name the system of each run
path 1, K_481 (8 x 20)
[[-11 -14 -58 -19   1  25  18 -31  -5  -9  15  25  11 -15 -29   4 -21  27
   33  17]
 [ 29 -34  35   0  -1 -36   8  15  23  -7 -10  -9  -6 -29  53   9 -24  -5
  -23  18]
 [ -2  48  10  11 -14   1 -30  31   2  24   3  -7  -9  22 -16 -47  35   6
   28   3]
 [-17 -16 -51 -33   0  21  22  -1 -40  -7  11  24  13   7 -15  18 -40 -13
   10  21]
 [  9 -25  49  -1   6 -13  -5   7  36  -7 -21  33 -10 -32  26  -5  -1 -11
  -50   0]
 [ -5  27   9  -6  -2  27 -20  13 -11  24   9 -11  -2  31  21 -27  47  25
   46 -26]
 [  5  -6 -20 -15   5  19  29  10 -40 -22  -4  -7   7  26 -25  42 -41 -36
  -13   6]
 [ 10 -12  23  14  15   8  -6 -15  54  -5 -19  34  -3 -28 -19 -10  18  19
  -49  -7]]
path 2, K_411 (8 x 20)
[[-14 -16 -31 -26  -4  -6  -1 -23 -40   5   0  33 -10   2  44   7   2  43
   32 -19]
 [-13   2  19  10  -2 -46 -17  17 -27  20 -15  -9  -4  17  29  15   9 -27
  -57 -18]
 [-49  22 -12   6   7  33 -22 -27   0  18  14  17  12   9 -35 -20  39 -11
   -2 -27]
 [-12 -34  -8 -13  10  12  22 -47 -26 -18   4  -4   1  -2  35  45 -10   4
   16 -35]
 [ 11  13  28  45   2 -48 -16 -14  10   1 -19 -33 -15   4  -1  15  27   4
  -34 -29]
 [-22  21 -45  12   4  20  -5 -18  -4  25  31 -39  29  19 -29  -6  27  11
   29  -4]
 [-13 -31 -19   6   1 -26  24 -40 -12 -24   8 -18   4 -28   3  40 -42 -28
    1   7]
 [  0  17   6  37 -15 -58 -27 -22  20   4 -10  -2 -27 -28  -4 -23  19  29
   13  -2]]
path 3, K_955 (8 x 20)
[[  2   4   4   2   7  -6 -10  19  10   0 -28  51  -6   0 -36  -6   1  -1
  -71   4]
 [-30 -15  -1 -26  15  55  -6 -16  13  23  24  19  25  -3  28 -19  33  14
   16 -21]
 [  6  -9  45   0   2   6  16  -9 -26 -37 -16 -15 -22   8  23  37 -20 -44
    6 -31]
 [ 29  23  -2  28  10  12  -2  -5  20 -12 -25   7 -11  15 -61   2  24  35
  -24 -18]
 [  2 -30 -29  -7  17  22  15 -15  15  26  30 -43  45   3  30  17  13  24
    0  -3]
 [  7  -3  45  24  -6 -21   7  -4  25 -26   2 -39 -10 -28  -2   5 -26 -54
   10  15]
 [ 26  32 -31  11 -11  -1  -2   2   2  -8  -5   1 -17   6 -45 -19   4  47
   47  14]
 [ 14 -27 -38 -20  -2 -30  12  27 -16  26  10 -15  24   6  41  16 -22  18
  -23  31]]
path 4, K_955 (8 x 20)
[[-43 -15   3 -39   8  44  -4  -4 -27  15  16  32  15   9  36  -3  11 -23
    3 -23]
 [ -6  -4  45   1   7  13   3 -18 -17 -37 -30  31 -31   1  -3  23  -6 -31
  -20 -41]
 [ 16  10   3  12  20  36  -3 -18  11   1 -14   6  -1  26 -21   7  46  46
  -15 -46]
 [  2 -25   4   8  21  20  20 -21   9   5  18 -58  33  12  20  38  10 -12
  -18 -24]
 [ 11   7  25  42   2  -6   8 -31  41 -30   1 -40  -8 -26 -39   6  -7 -23
   13   1]
 [ 34   9 -35  16  -6 -14   8 -10   8   1   8 -38  -1   2  -8  -1   3  57
   51  12]
 [ 19  -7 -16   6 -11 -51   5  35   2  19   9 -44  16  -2  20   6 -25  -9
  -18  44]
 [-21  21 -14   2 -17 -15 -16  17  18  11  16  17   2 -27 -33 -47 -14 -22
   17  48]]
path 5, K_907 (8 x 20)
[[-13   2   7  -9  13  18  -6   8 -39   9 -17  16   2  43   9  25  22  -8
  -48 -44]
 [-22 -10  14   8  23  36   9 -31  -8  -9  -1 -10  14  16 -12  37  17 -30
  -37 -45]
 [  3  -9   2  21  18  29  17 -53   5 -20   3 -36   5   8 -11  36  18  11
   16 -45]
 [ 27   0 -16  33   4 -17  17 -24   5  -9   8 -73   8  11 -11  34   2  18
   16  -9]
 [  8   2 -30  30  -2 -22   9 -12  31   6  23 -59  25 -16 -31   2  -9  -1
    9  32]
 [ -5  -8 -27   5 -12 -21   2 -15  27   4  27 -15   8 -41  -2 -22 -21   9
   47  44]
 [  8   7  -6   0 -25 -52 -13  16   4   5   0  11 -22 -29  18 -33 -18  16
   38  39]
 [-10  20 -12 -12 -21 -35 -27  43 -11  26  -4  39 -10  -3   3 -43  -3   3
   -8  36]]
path 6, K_69 (8 x 20)
[[-28   0 -16  22  -6 -56 -10 -25 -40   8  -6 -17  -6   8   9  33   0 -17
  -32 -22]
 [-49  17 -10  29  -2 -25 -30 -45   2  21   7   1  -1 -12 -13 -13  39   1
   -8 -28]
 [-36   2 -21  11  -6 -21  -4 -49 -40   0  14 -25  -7   3  18  21   7  -7
   39 -30]
 [-17  14  -6  40  -8 -64 -17 -29 -20  -1 -14 -19 -18  -1 -14  20   7  -9
  -23 -20]
 [-40  15 -38  23  -5 -26 -23 -43  -4  27  20 -16  10  -6 -13 -11  31  19
   17 -14]
 [-39   0 -15  15 -12 -46  -7 -35 -37   3  14 -31  -4  -8  20  19 -11 -31
   22 -10]
 [-26  25  -7  36 -15 -60 -30 -30 -14   3 -14   8 -28 -10 -18  -8  14   2
   -5 -14]
 [-38   9 -51   7  -8 -30 -17 -32 -34  29  18 -10   7   7   9  -1  21  25
   23 -12]]
path 7, K_907 (8 x 20)
[[ -7  25   3  31 -12 -34  -8  -7   1 -24 -19  14 -27 -15 -60  -3 -20 -29
  -15  15]
 [-16 -12 -49 -17   6   9  -9 -14   9  32  13  34  20  -7  10 -19  25  61
   -3   0]
 [-16 -14  31  -9 -11 -35  -4   9 -27   4   5 -21  -7  -4  65  10 -15 -45
    6  -4]
 [-16  43  10  26  -6   1 -22  -8   1 -12 -17  24 -25   5 -65 -22  17 -12
   -3 -13]
 [-12 -25 -58 -29   9  11   8 -13 -30  21   9  24  19  14  19  18   5  47
   -7  -9]
 [-11 -16  48  18   2 -36  -6  -9   5  -5  -5 -27  -7 -17  39  18  -3 -47
  -31 -15]
 [-20  42  -5  21   0  29 -16 -17   3   3   6  -3  -5  16 -53 -24  35   5
   32 -21]
 [  4 -27 -55 -16   1 -19  24 -16 -41  -3   2  -2   9   6  15  42 -30  24
    3   5]]
path 8, K_450 (8 x 20)
[[ -9  18 -48 -26   1  35   1  32 -33  22  11  13  23  41 -31  -5   1   3
   -3  14]
 [-16 -46   8 -16  16  15  17 -30  21 -15   1  34  12 -38  12  18 -23 -18
  -36   1]
 [ 19  16  61  19  -2   9 -14   0  33  -8  -7 -18 -21  -6  17 -25  34   6
   31 -24]
 [ 21  17 -27 -15  -2  17  14  35 -48   4   0 -27   7  56  -7  21  -5   6
   16   0]
 [ -3 -25 -19   1  15   6  15 -11  25  -8  -6  24  19 -21 -39  18 -23  -9
  -62  18]
 [ -8  -7  29  11   5  20  -9 -28  51   5  21 -18   6 -32  19 -29  27   9
   41  -9]
 [ 35  11   4  -8 -13 -11  15  30 -39 -17  -6 -35 -19  29  19  18 -25  -4
   45   5]
 [ 18   6 -34   2   3  -6   4  22   9   2 -16  34   5   4 -56  -1 -13  20
  -51  29]]
path 9, K_69 (8 x 20)
[[ 10  23 -11  -5 -11   5  -1  17 -35  10  14 -45  -1  37  22  -1  13  12
   61  -8]
 [ -5  10 -22  14  -5 -27   5  10 -17 -10 -11   2   1   5 -52  20 -33 -37
  -48  23]
 [-25 -21 -16  -5   1  -4 -13 -34  37  17  12  38   8 -46  13 -29  16  37
    6   7]
 [  1   2  26 -13 -12 -12  -4  18 -38   4   5 -30 -13  20  61   4   1 -17
   41 -15]
 [ -1  35  -8  17  -5 -13 -11  16 -22  -9 -27  21 -18  26 -62   3   0 -14
  -39  -3]
 [-25 -32 -49 -16  14  17   6 -39  12  18  20  24  29 -19   9   3  10  39
   -6  -2]
 [ -7 -15  54   2  -3 -19  -4   2  -5   0   2 -31  -7  -6  62   9   1 -43
    3 -18]
 [  4  48   9  23  -4  11 -15  -1  -8 -16 -22  12 -28  23 -60 -13  22   4
   11 -23]]
path 10, K_450 (8 x 20)
[[-11 -32 -15  -4   3 -23   1 -50   9 -10  -8  45 -12 -40  18   8  -5  39
   -1 -12]
 [  7  13  35  15 -12 -45 -26  24   5  25  -6 -27 -11   5  49 -22  28   5
    1  -6]
 [-29  34 -28 -10 -12   1 -10  25 -54   9   4   7   1  36 -31  -3  -9 -38
    3   7]
 [-29 -29 -20  -9  11   3   4 -47  -4 -11 -10  60  -4 -26  -7  17  -5  13
  -30 -18]
 [  0  -2  47  20   3 -21 -20 -11  21  15  -2 -24  -8  -8  53 -10  39   8
   -2 -33]
 [ -7  38  -5   7 -10  -6  -5  24 -51   4   1 -36  -4  48 -19  11   1 -36
   13  -9]
 [-21 -13 -46   4  11   0  10 -39 -11 -10  -8  34   5  -7 -47  27 -12  12
  -36  -7]
 [ -9 -21  19  23   5 -25 -12 -38  40  13  11 -24   6 -34  40  -6  29  17
   -2 -18]]
path 11, K_481 (8 x 20)
[[ -4 -23 -41 -18   2   9  20 -23  -3 -24  -6  51  -3 -25 -31  13 -37  13
   -4  20]
 [ 20 -26  36  -2   2 -26  -8  14  31  18  -6  -1   1 -20  66 -11  14  24
  -22   0]
 [-11  44  10   0 -12  17 -16  32 -25  15  13 -31   0  37  -9 -24  19 -27
   38  -2]
 [ -9 -11 -33 -18   3  20  21 -12 -23 -27 -11  45  -3  -4 -45  23 -40 -12
  -15  12]
 [ 14 -34  28  -3  14  -7  -5  -4  41  11 -10  21   3 -25  47  -6  19  33
  -36 -11]
 [ -1  29  21   1  -5  20 -10  22 -17  15  18 -51   5  35  18 -13  27 -16
   43 -17]
 [  4   8 -23  -2   1  18  20  -4 -23 -34 -13  17  -8  11 -65  26 -37 -22
   -9  10]
 [ 15 -35  -1   1  13  -6   2 -18  47   9  -8  28   8 -34  17  -4  13  50
  -37   1]]
path 12, K_411 (8 x 20)
[[ 27  -1   8  18  18  25  13  20  42   3   2 -34  30  12 -35  10   6  -8
  -48  11]
 [ 12 -11  11   2   9  45  19 -15  52 -17  22 -21  16 -30 -18 -11  -9  -5
   38  18]
 [ 53  -2  16   6 -10 -15  21  13   7 -35 -13 -27 -24  -8   4  11 -34  12
   42  20]
 [ 39  21 -21   8 -10 -23  -4  50  17  12  -9  -7   1   9 -33 -20 -10  25
  -12  46]
 [-10 -13 -21 -32  -5  21   6  30  15  14  24  22  25 -20   0 -29 -28 -15
    8  55]
 [  6  -9  39 -23 -12  -2   0  18  -1 -27 -16  49 -32 -26  21 -18 -32 -23
   16  17]
 [ 28  21  13 -20  -5   9 -12  47 -17   7 -27  43 -24  29   5 -24  16  33
   -5  -5]
 [  1 -12  -1 -34  14  45   8  44  -8  21   3  18  29  29  10   3   1 -13
  -46   6]]

runs to name
path 13 (2 x 20)
[[-32  -4 -39 -11   7  43   7 -18  19   8  32   9  32 -16 -40 -15  -6 -11
   14  24]
 [ 13 -35  24  -8  -6 -21  16 -24   2 -33 -10  11 -24 -38  42  17 -34  -1
   26   2]]
 : K_411
path 14 (2 x 20)
[[ 16  -5 -29 -23  11  55  33   2 -27 -19   6  -6  13  31 -27  30 -20   3
   20  -3]
 [ 40 -25  30  10  17  11  19   5  50 -19 -18   2   4 -19 -12  15 -10   6
  -49   9]]
 : K_481
path 15 (2 x 20)
[[-24   7 -10  37  -3 -43 -28 -38  29  17   1   4  -3 -32 -17 -19  28  19
  -17  -5]
 [-30   7 -16   2 -16 -37 -15 -14 -35  20  22 -34  -2   4  43  -4   6  -8
   45  -7]]
 : K_450
path 16 (2 x 20)
[[ 23 -24  -2 -13   9   7  10  20  35  -3 -15  44   8 -21 -16  -5 -18  16
  -54  30]
 [  1  -6  28 -31   6  57   0  23  24  12  19   8  14  -3  32 -34  15  -3
   33   5]]
 : K_955
path 17 (2 x 20)
[[  5  12  60   2  -5   3 -12  29   0   8   4 -37  -5  14  47 -13  17 -37
   16 -14]
 [  5  35 -15   7  -1  28   6   1 -19 -27 -16  19 -17  24 -75   3  -8  -7
   10  -4]]
 : K_69
path 18 (2 x 20)
[[ 35  16  12  36   1 -10   6 -28  12 -28 -15 -38 -24   5 -24  17  12  30
   33 -25]
 [ 24   5 -52  15   0 -25   9  14  -5  22  11 -51  26  22 -14  17   0  34
   -8  22]]
 : K_450
path 19 (2 x 20)
[[-14 -13 -41 -17  -3   3  13  18   4  12  25  -2  33 -13 -21  -2 -38 -27
  -13  54]
 [  0 -16  16 -21 -11  -3  -1   2  20 -15  -2  48 -20 -46  16 -30 -28  -1
   29  31]]
 : K_955
path 20 (2 x 20)
[[-17  21  17  -6  11  61 -12  15  26   9   5  24  13   9 -40 -33  27 -17
  -11  -4]
 [ 12 -29 -10 -38   8  37  30  -8 -32 -24  -4  21  -3  11  25  32 -26  12
   25 -12]]
 : K_907
path 21 (2 x 20)
[[ 40  11  33  10  -6   9   1  22  53 -15  -3  -8 -12 -21 -14 -34  -4  11
   30  28]
 [ 42   9 -13 -22 -10  18  18  50  -6  -8   1  -7  -1  17  -9 -10 -28  13
   37  39]]
 : K_411
path 22 (2 x 20)
[[-10  36 -19  16 -20 -22 -20 -15  -5  -3   0  14 -27 -12 -33 -33   8  22
   54   7]
 [ -5  -8 -51 -13 -12 -53  -6  14 -35  26  -3  21   1   3  22   2 -14  30
  -16  23]]
 : K_907
path 23 (2 x 20)
[[ -9  -2  30   5 -12 -59 -21  12 -26   4 -22  14 -27  -2  44   1  -2 -18
  -31 -12]
 [-40  34  -3   5   2  17 -31   3 -12  25   0  27   2  23 -34 -24  39 -16
  -24 -22]]
 : K_907
path 24 (2 x 20)
[[  3  -3 -39 -31   7  58  19  -9 -19  -9  11  20   7  17 -17   5  -5  29
   44  -4]
 [ 41 -30  24   8   3 -37  19   5   5 -20 -23 -15 -13 -10  33  36 -28   4
  -31   1]]
 : K_907
path 25 (2 x 20)
[[ -9  15 -36  30  -9 -56 -17  -4  -7  35  10 -44  15  10  -2   1  19  18
  -14   6]
 [-59  13 -21  12 -12 -22 -18 -25 -10  17  29 -13  11 -20 -13 -18  -2 -44
   18  14]]
 : K_69
path 26 (2 x 20)
[[ 23  11  27  22   1   2  -6 -27  24 -30 -28  26 -37 -15 -23  -9  17  35
   17 -27]
 [ 23   1 -20  -2   9   9   5  17 -18  27   8 -45  22  46  28  18  28  36
   -1 -19]]
 : K_955
path 27 (2 x 20)
[[ -1   4  48  31  10   4 -12  -5  60   4   2 -23   8 -23 -11 -19  23 -25
  -27  -3]
 [ 10  12  -8  -2  -2  38  14 -18  -1 -24  14 -19  -7   2 -18  -5  -3  12
   80  -3]]
 : K_69
path 28 (2 x 20)
[[  6  -3  12  -5 -15 -15  16  11  -2 -26  10 -25  -8 -21   1   1 -50 -47
   38  40]
 [ 29  16  -5   5 -17 -36 -11  23  14  -6 -23  36 -31 -17 -20 -29 -12  35
    7  32]]
 : K_69
path 29 (2 x 20)
[[-34  13  23   7   8  48  -8 -38  11 -10  13   2  -2  -6 -18 -14  28 -21
   37 -36]
 [ 33 -13   1   1   6  -3  23 -15 -32 -24 -17 -25 -16  25  24  48  -8  24
   15 -34]]
 : K_450
path 30 (2 x 20)
[[ 34   0   0  17  -1 -27  15  34  11   0  -1 -52  15  10 -13  19 -25 -21
  -31  34]
 [ -4   7 -27   2  -7  11   0   1  40   7  22   5  15 -30 -42 -35 -11   4
   25  47]]
 : K_955
path 31 (2 x 20)
[[ 39  13  -9  -1  -9 -10   9  45 -13  13  10 -59  10  33  18   3  -4  11
   30  21]
 [  0  15 -17   4  -4   8   4  22  17  -6   2  11  10  -9 -66 -15 -27 -32
  -19  46]]
 : K_481
path 32 (2 x 20)
[[-27  10   2 -10  -7 -12 -34  29   3  50  14  14  13   5  34 -42  36   7
  -15   5]
 [-44   5   2 -28  -6  30   1   1 -46  -5  14  15   1  14   4   2 -18 -58
   25  -7]]
 : K_481
path 33 (2 x 20)
[[  0   6  21   7  22  48  -2 -17   6  -9 -17  20  -2  22 -26  11  36  10
  -30 -50]
 [ 20 -23   8   2  25  40  21 -20  18   1   8 -38  26  15  20  31  23  19
   -7 -33]]
 : K_411
